In the rows, 128 means zero.
Each path below is one point turned by a fixed rotation once a step. After each direction that follows a path, write how fast that rotation turns it, in deg/step (0 if it stays still).
Each turn is a multiple of 5 degrees from 10 to 175, or 0.
Each row of a path follows its step; steps can be skipped.
Path 1:
step 0: [116 115 123 135 138 109 129 121 119 112 131 132 126 130 143 126 126 133
 117 130 133 133 135 125 127 124 132 126 120 128 137 126 134 135 116 137
 127 146 126 115 132 137 123 130 126]
step 1: [122 126 119 138 128 117 128 125 144 120 128 131 143 125 150 131 127 141
 127 124 124 130 133 136 127 125 138 133 121 121 116 135 136 127 143 131
 133 126 131 132 130 142 137 117 124]
step 2: [126 133 133 113 122 127 145 130 124 123 126 143 144 130 132 128 116 127
 118 127 130 120 123 138 136 126 129 128 122 119 112 126 133 119 124 137
 131 125 122 140 121 130 124 116 147]
step 3: [132 143 125 112 137 125 130 118 127 128 139 136 123 132 130 127 131 124
 114 147 128 143 120 133 111 135 130 119 132 133 131 126 133 121 132 141
 134 127 119 136 131 131 130 128 140]
step 4: [124 147 137 125 128 124 129 124 131 124 123 128 122 122 124 129 124 124
 135 135 114 148 129 123 133 129 148 116 142 122 122 121 124 132 126 127
 140 131 139 119 138 132 134 120 130]
step 5: [117 127 129 134 140 131 141 116 130 113 127 132 125 122 122 120 118 119
 127 128 132 124 129 129 124 121 134 124 121 132 132 128 120 135 116 118
 137 136 132 109 116 145 127 125 139]
step 6: [123 121 124 138 136 119 131 130 133 114 125 121 119 141 157 125 133 129
 118 131 128 132 134 116 124 135 137 129 118 136 125 133 122 126 125 118
 127 127 123 133 128 145 126 126 135]
step 7: [121 122 127 128 118 129 132 132 126 121 130 125 135 134 138 131 135 118
 124 122 125 129 126 125 140 130 145 130 129 114 110 136 141 123 133 144
 122 131 125 129 115 140 145 126 134]
step 8: [125 131 134 116 130 127 142 118 133 113 136 134 138 135 114 122 139 134
 114 135 123 126 125 136 135 117 127 123 121 129 123 141 131 124 134 142
 124 124 124 132 137 129 133 135 147]
step 9: [113 142 137 129 129 132 135 138 135 119 136 129 122 133 127 133 127 135
 118 133 127 133 135 136 122 141 133 112 143 135 132 122 134 112 127 135
 140 127 128 128 146 125 132 127 135]
Speeds:
[129 131 130 131 129 124 127 129 127 124 129 132 124 130 129 127 128 126
 130 130 130 124 129 126 123 126 126 129 129 133 131 130 126 126 126 132
 125 132 125 132 130 127 129 126 128]
125
[126 131 127 126 128 128 128 127 130 127 122 129 131 131 126 128 126 128
 125 127 127 129 123 134 129 130 127 132 135 131 129 130 129 129 128 131
 128 126 127 131 129 125 129 127 129]
60
Path 2:
step 0: [127 124 127 124 129 128 136 119 123 130 142 129 125 127 122 133 124 130
 127 133 119 125 120 127 127 136 130 120 111 135 131 135 141 124 137 121
 141 119 141 134 115 127 123 126 152]
step 1: [124 135 134 116 130 132 123 135 133 114 132 146 128 124 132 114 141 137
 119 144 129 130 117 114 141 133 137 116 127 128 122 133 117 124 136 130
 131 128 123 129 128 129 124 130 133]
step 2: [132 146 134 115 122 135 126 130 134 138 135 130 148 137 130 114 128 134
 130 132 123 117 135 141 123 131 116 130 119 128 134 120 131 128 141 132
 130 128 130 125 117 126 116 120 131]
step 3: [137 133 129 124 142 132 134 122 119 121 143 123 127 120 135 126 119 144
 127 124 128 133 127 135 135 129 140 130 129 135 126 130 131 110 127 146
 134 131 124 141 125 130 123 123 143]
step 4: [130 133 120 127 133 143 123 137 125 125 144 133 133 123 116 123 145 123
 123 137 128 135 132 128 127 134 127 114 124 123 121 117 118 121 119 137
 129 124 135 130 113 118 133 121 116]
step 5: [124 150 126 126 128 126 122 136 123 138 125 134 122 130 127 126 123 134
 137 126 126 115 127 126 116 117 122 110 130 137 128 121 140 128 118 142
 134 133 132 136 124 140 124 117 134]
step 6: [126 119 121 121 127 126 135 123 115 123 130 146 126 117 122 135 114 145
 129 128 126 135 133 122 132 140 121 122 129 127 141 119 123 121 131 144
 123 121 136 131 117 130 133 133 134]
step 7: [120 134 126 142 127 139 127 141 132 137 129 128 124 119 123 123 142 139
 122 142 127 123 125 122 140 133 123 122 116 128 145 128 122 133 123 132
 146 136 127 126 126 129 137 120 135]
step 8: [142 136 136 113 113 130 129 136 119 122 129 137 129 135 124 125 125 129
 123 123 120 113 119 130 120 130 127 121 114 135 136 131 135 128 132 139
 132 121 119 129 128 135 143 136 134]
step 9: [145 127 130 132 145 134 117 128 126 126 125 142 126 129 131 132 126 136
 117 140 119 134 130 132 133 126 118 128 129 135 139 126 116 123 145 146
 128 138 125 124 135 122 123 125 131]
Speeds:
[127 127 126 123 130 126 128 128 131 129 125 134 125 129 127 123 127 127
 126 130 131 127 129 130 125 123 124 124 128 127 124 128 132 128 131 130
 129 129 127 126 131 127 128 130 126]
100
Path 3:
step 0: [119 124 128 135 126 120 119 125 136 133 120 121 136 134 142 120 124 144
 126 124 134 141 126 118 132 124 127 123 131 125 120 124 138 148 128 141
 132 122 129 132 114 117 136 113 117]
step 1: [121 112 124 132 133 119 137 132 118 133 144 134 129 131 137 119 140 122
 125 118 133 125 136 130 124 139 130 125 132 129 125 122 133 134 134 122
 146 121 125 123 113 133 144 111 122]
step 2: [122 125 136 128 129 129 132 117 114 142 134 135 126 129 131 131 128 129
 129 129 134 142 128 117 132 112 116 129 118 128 128 109 123 125 128 130
 138 132 108 123 123 130 144 120 137]
step 3: [121 129 137 131 126 129 130 126 132 139 111 124 131 140 131 126 129 134
 122 126 131 130 131 128 139 126 143 140 135 126 122 123 142 124 125 139
 127 127 106 140 122 132 148 123 121]
step 4: [117 109 123 138 131 124 133 130 127 139 123 146 141 127 122 123 126 124
 137 124 131 114 143 113 127 137 137 132 137 121 127 114 129 126 120 137
 136 122 131 137 121 127 131 125 134]
step 5: [113 125 121 125 125 119 127 115 132 126 134 128 122 126 133 121 129 135
 128 127 137 129 128 108 122 121 120 120 142 130 119 122 117 135 124 146
 133 133 122 129 133 123 147 119 140]
step 6: [122 133 130 126 134 140 130 120 132 124 123 131 130 131 142 124 124 123
 120 115 129 133 139 134 124 136 140 122 140 120 121 126 127 138 134 121
 147 135 108 132 124 132 147 124 130]
step 7: [133 127 125 133 137 130 132 124 136 130 126 155 136 121 114 123 123 122
 121 128 131 124 140 122 129 116 136 133 121 131 134 118 122 129 131 132
 139 131 109 122 119 120 133 114 128]
step 8: [120 123 123 128 123 129 122 131 130 125 115 140 126 133 124 124 124 128
 109 137 129 130 122 124 148 134 119 125 133 136 119 121 125 137 122 151
 124 123 116 129 129 132 139 114 133]
step 9: [123 118 122 125 140 149 126 127 129 126 129 132 137 131 144 117 128 123
 126 120 118 124 138 113 135 135 128 129 131 117 106 127 129 135 133 135
 131 119 125 135 118 132 129 122 130]
Speeds:
[132 125 127 133 131 125 130 126 128 127 128 128 133 125 124 128 129 124
 129 133 131 128 126 128 127 127 125 129 126 132 127 128 125 126 128 126
 132 126 131 130 131 130 131 127 131]
125
[127 128 127 125 131 124 130 133 127 129 127 135 125 128 127 131 129 127
 132 126 128 124 129 127 129 125 128 129 130 131 128 132 125 127 128 124
 129 129 131 129 122 127 128 127 128]
125
[129 131 129 127 128 130 125 123 128 129 127 127 129 129 129 128 134 125
 133 127 130 129 131 129 133 127 130 124 123 128 129 132 127 127 131 127
 129 130 125 129 128 127 130 131 131]
95
Path 4:
step 0: [131 136 141 130 129 120 132 146 131 136 129 124 142 138 130 127 129 129
 130 128 133 130 124 134 142 127 123 129 127 131 131 129 140 142 127 120
 145 125 143 126 128 124 121 129 128]
step 1: [137 143 129 131 128 131 128 135 117 131 125 142 125 119 120 121 118 123
 125 134 137 131 114 129 137 138 127 124 124 126 114 125 134 130 136 122
 129 115 124 120 127 132 118 123 128]
step 2: [120 127 122 127 123 124 119 140 123 129 118 140 116 116 129 129 121 125
 115 130 123 120 122 130 136 129 129 124 119 116 133 130 119 127 119 132
 128 138 137 128 127 126 116 124 116]
step 3: [123 124 126 112 131 122 129 138 117 120 119 135 119 126 122 122 138 136
 127 126 131 138 128 126 135 118 126 120 132 136 145 122 127 133 130 126
 137 128 135 127 140 135 138 128 118]
step 4: [126 136 137 135 129 132 130 126 120 123 133 140 119 119 120 133 131 153
 125 115 128 135 133 128 117 132 120 128 127 135 136 122 135 125 123 125
 123 115 128 131 129 128 124 119 128]
step 5: [137 125 128 142 120 129 129 129 129 126 124 123 133 140 125 130 134 134
 125 116 137 123 129 124 123 127 139 117 131 117 139 127 123 132 119 130
 120 127 132 122 129 126 113 108 122]
step 6: [125 112 121 126 121 136 121 127 116 132 122 123 130 133 123 130 122 118
 123 129 136 133 121 126 120 123 139 128 136 137 138 122 126 115 136 121
 121 120 118 121 137 122 130 122 126]
step 7: [122 119 121 129 116 127 128 125 125 136 125 135 131 126 128 142 131 137
 134 119 113 128 122 137 113 124 128 136 124 134 134 132 130 117 133 121
 130 142 127 125 133 122 119 136 138]
step 8: [133 125 131 124 118 118 134 128 137 120 125 126 130 143 127 136 145 132
 130 129 141 126 122 138 115 119 128 124 124 134 117 130 134 137 138 125
 121 132 134 131 129 130 126 135 135]
step 9: [127 120 126 127 128 127 141 125 124 131 129 121 129 130 129 132 128 133
 119 137 141 118 126 128 135 138 118 132 129 130 112 116 130 119 125 121
 110 117 127 132 129 123 121 135 140]
Speeds:
[130 131 134 124 128 123 128 129 126 126 127 134 129 127 126 128 127 125
 128 130 127 128 126 127 131 131 126 127 131 125 125 124 129 127 124 130
 131 131 128 131 129 124 130 127 128]
35
[121 125 125 126 131 133 130 126 129 128 123 128 131 129 127 127 127 124
 124 127 127 125 127 128 130 126 130 126 126 126 130 123 129 125 126 126
 129 131 125 128 128 128 130 128 125]
95
Path 5:
step 0: [126 136 131 147 134 127 124 119 132 130 125 121 114 131 138 116 124 133
 122 130 136 144 112 143 132 121 130 122 135 137 137 126 130 113 124 130
 128 126 132 134 129 127 121 116 124]
step 1: [127 137 129 144 136 121 115 125 124 130 129 113 128 115 148 116 116 130
 132 125 121 130 121 143 136 123 132 117 131 121 128 126 135 132 130 128
 126 126 126 118 131 123 116 129 133]
step 2: [138 150 131 131 130 125 117 137 128 117 122 119 131 116 134 125 137 138
 127 136 133 128 124 137 127 128 135 125 138 120 126 129 134 135 134 128
 126 119 141 121 138 115 131 124 141]
step 3: [135 134 126 149 132 119 122 127 126 127 122 124 130 141 133 132 138 122
 121 139 134 130 119 137 115 134 134 124 130 125 124 134 131 141 129 128
 115 119 150 138 130 127 128 128 135]
step 4: [118 127 129 147 130 116 134 124 119 123 127 117 123 136 138 138 121 128
 123 128 136 121 137 140 117 134 131 127 140 127 111 131 137 136 126 116
 121 129 129 127 127 129 124 116 139]
step 5: [129 130 133 126 118 121 123 134 123 130 132 117 126 127 135 133 128 132
 121 130 127 139 123 142 116 122 133 138 135 137 116 132 139 122 117 123
 121 131 127 130 132 123 124 100 132]
step 6: [128 121 138 129 134 117 110 132 132 140 146 120 133 131 134 131 130 129
 127 131 122 135 119 145 128 123 118 129 133 133 123 128 146 136 136 129
 115 128 130 133 128 127 122 119 121]
step 7: [128 132 144 134 128 130 113 126 131 130 138 131 132 126 136 134 129 132
 134 128 149 130 123 137 136 132 117 128 149 130 122 125 142 127 138 119
 129 123 137 121 115 124 128 125 130]
step 8: [135 134 133 133 121 130 119 110 128 122 134 127 134 122 141 124 128 121
 124 131 139 136 108 132 119 127 124 130 136 125 122 121 133 117 116 116
 120 123 136 134 115 118 129 133 130]
step 9: [133 128 128 132 141 118 126 116 118 107 133 120 124 126 127 121 121 129
 128 133 130 132 120 145 122 126 124 120 136 121 130 113 135 128 128 111
 112 129 121 133 131 125 128 132 129]
Speeds:
[126 126 127 132 129 129 127 130 127 128 127 132 127 134 126 128 123 126
 129 125 131 130 128 131 129 130 128 123 129 126 133 131 129 131 132 128
 127 130 130 127 124 133 126 127 125]
115
[127 127 125 132 131 128 128 131 127 126 130 124 127 129 125 127 130 128
 129 126 127 126 128 129 121 128 129 133 128 133 132 126 129 128 125 126
 131 133 128 129 126 133 129 128 130]
65
[127 126 129 128 128 129 128 126 129 129 131 126 125 131 126 130 130 131
 130 125 128 131 131 131 131 123 126 126 122 132 123 131 129 127 125 130
 132 125 127 129 130 130 126 123 126]
60
[124 129 123 128 126 124 126 131 127 124 128 125 128 131 129 129 128 131
 131 128 131 127 128 125 126 128 132 128 128 127 124 129 125 128 129 133
 125 129 132 127 134 130 125 129 129]
40
Path 6:
step 0: [119 120 112 127 119 139 120 126 123 139 125 141 127 129 123 115 138 139
 120 137 115 131 134 127 137 150 133 131 127 120 144 134 133 137 134 126
 136 123 126 123 129 114 127 128 120]
step 1: [141 126 114 117 132 137 124 121 139 131 131 123 129 115 126 130 143 118
 127 120 124 112 128 128 121 122 131 134 114 114 119 139 128 136 123 134
 132 127 125 128 128 118 113 111 116]
step 2: [135 128 129 129 123 131 122 142 139 137 131 133 131 129 137 116 145 106
 147 130 119 134 125 132 116 127 119 137 131 130 116 126 139 125 111 122
 134 122 121 129 129 130 136 136 135]
step 3: [124 136 130 136 130 121 118 135 127 131 110 124 109 131 127 135 125 122
 141 113 145 134 130 125 137 124 116 139 130 141 129 130 135 143 123 132
 127 137 111 129 124 131 123 132 122]
step 4: [113 122 128 122 128 123 131 129 122 127 125 128 123 131 139 136 125 132
 125 131 136 132 115 135 123 136 123 143 135 121 132 143 120 143 139 120
 118 112 123 132 115 141 133 121 146]
step 5: [142 128 120 140 116 119 136 119 134 140 125 137 137 140 123 138 115 130
 127 119 136 130 124 132 129 131 125 139 123 119 121 142 118 129 137 135
 124 128 154 138 130 124 129 134 126]
step 6: [130 125 130 115 138 117 128 136 128 147 123 117 145 140 125 116 122 131
 138 129 128 129 123 126 113 136 141 123 131 132 128 125 141 119 143 129
 121 122 134 126 123 115 119 133 119]
step 7: [121 127 134 122 130 129 128 144 127 133 124 125 135 127 116 127 130 114
 122 117 135 134 137 135 133 134 130 120 132 122 151 132 124 123 110 140
 127 114 129 120 142 118 132 119 114]
step 8: [123 128 138 127 122 155 132 121 126 144 127 125 127 121 125 124 135 130
 119 127 134 138 134 136 115 125 125 132 110 115 141 118 132 138 124 111
 136 127 120 128 123 122 122 123 131]
step 9: [128 133 139 115 124 131 122 131 144 135 131 139 125 119 140 134 137 125
 131 129 123 113 150 128 135 119 119 147 113 133 128 143 123 123 135 126
 128 132 129 128 124 117 133 129 132]
Speeds:
[127 125 129 130 126 125 126 130 128 123 125 127 124 124 130 127 126 129
 128 126 130 128 124 127 128 127 128 129 124 131 127 129 127 130 129 125
 122 128 133 128 128 126 132 131 131]
55
Path 7:
step 0: [125 114 130 136 115 119 127 130 134 142 132 132 139 131 135 126 131 109
 139 127 126 137 127 139 116 144 126 127 123 141 146 123 124 112 118 139
 133 131 121 126 131 125 127 129 132]
step 1: [119 124 139 130 128 131 112 129 117 106 133 118 129 122 117 138 132 137
 121 133 131 114 136 129 122 132 132 135 134 131 138 133 133 125 116 122
 132 120 137 130 141 144 139 123 118]
step 2: [130 121 130 139 127 129 129 127 113 134 114 135 120 128 121 122 122 129
 131 127 106 118 116 135 127 125 141 126 136 121 121 133 117 140 121 135
 137 126 133 128 112 124 132 127 149]
step 3: [144 137 123 130 131 130 125 129 125 137 126 122 128 139 136 134 141 124
 142 137 136 119 126 130 121 145 126 136 123 115 143 126 124 126 134 120
 111 137 116 141 128 135 126 115 132]
step 4: [128 112 124 139 118 137 128 123 121 138 133 128 119 122 140 123 122 129
 123 120 122 128 126 135 121 136 130 125 119 136 143 134 145 113 127 130
 130 106 135 128 140 129 124 137 119]
step 5: [114 119 138 145 128 122 123 129 132 120 122 117 139 124 115 133 146 130
 133 138 123 128 129 139 126 140 138 121 140 133 121 123 129 131 124 126
 142 131 125 139 119 140 138 130 120]
step 6: [135 132 129 123 124 131 125 119 125 128 129 122 110 121 132 137 118 128
 132 134 123 124 122 132 121 134 131 147 129 128 133 137 114 139 110 124
 139 132 135 128 139 121 133 112 147]
step 7: [130 129 125 127 127 130 126 133 108 132 123 126 127 131 141 117 127 131
 138 137 122 113 133 125 111 128 138 128 143 119 133 130 133 119 131 141
 104 122 115 136 121 129 127 131 127]
step 8: [131 124 124 140 121 138 137 127 131 139 119 131 116 122 117 133 139 128
 133 129 125 128 132 136 134 128 123 112 118 119 142 138 139 121 126 111
 141 123 128 147 132 135 119 128 124]
step 9: [127 116 137 146 135 131 115 122 139 127 141 121 127 123 137 126 133 128
 133 133 130 134 115 145 116 132 137 148 125 143 114 127 123 125 128 131
 132 122 128 135 122 127 123 119 120]
Speeds:
[128 130 128 125 129 124 132 126 125 130 128 127 125 127 131 127 129 127
 133 122 127 125 129 127 131 129 129 132 126 129 130 127 129 126 128 132
 128 132 122 127 130 131 129 130 127]
100
[127 126 125 130 129 125 133 126 128 127 124 127 128 129 126 128 127 128
 126 125 128 127 125 134 128 123 130 130 129 127 124 129 129 130 129 121
 132 128 126 128 125 131 130 126 126]
110
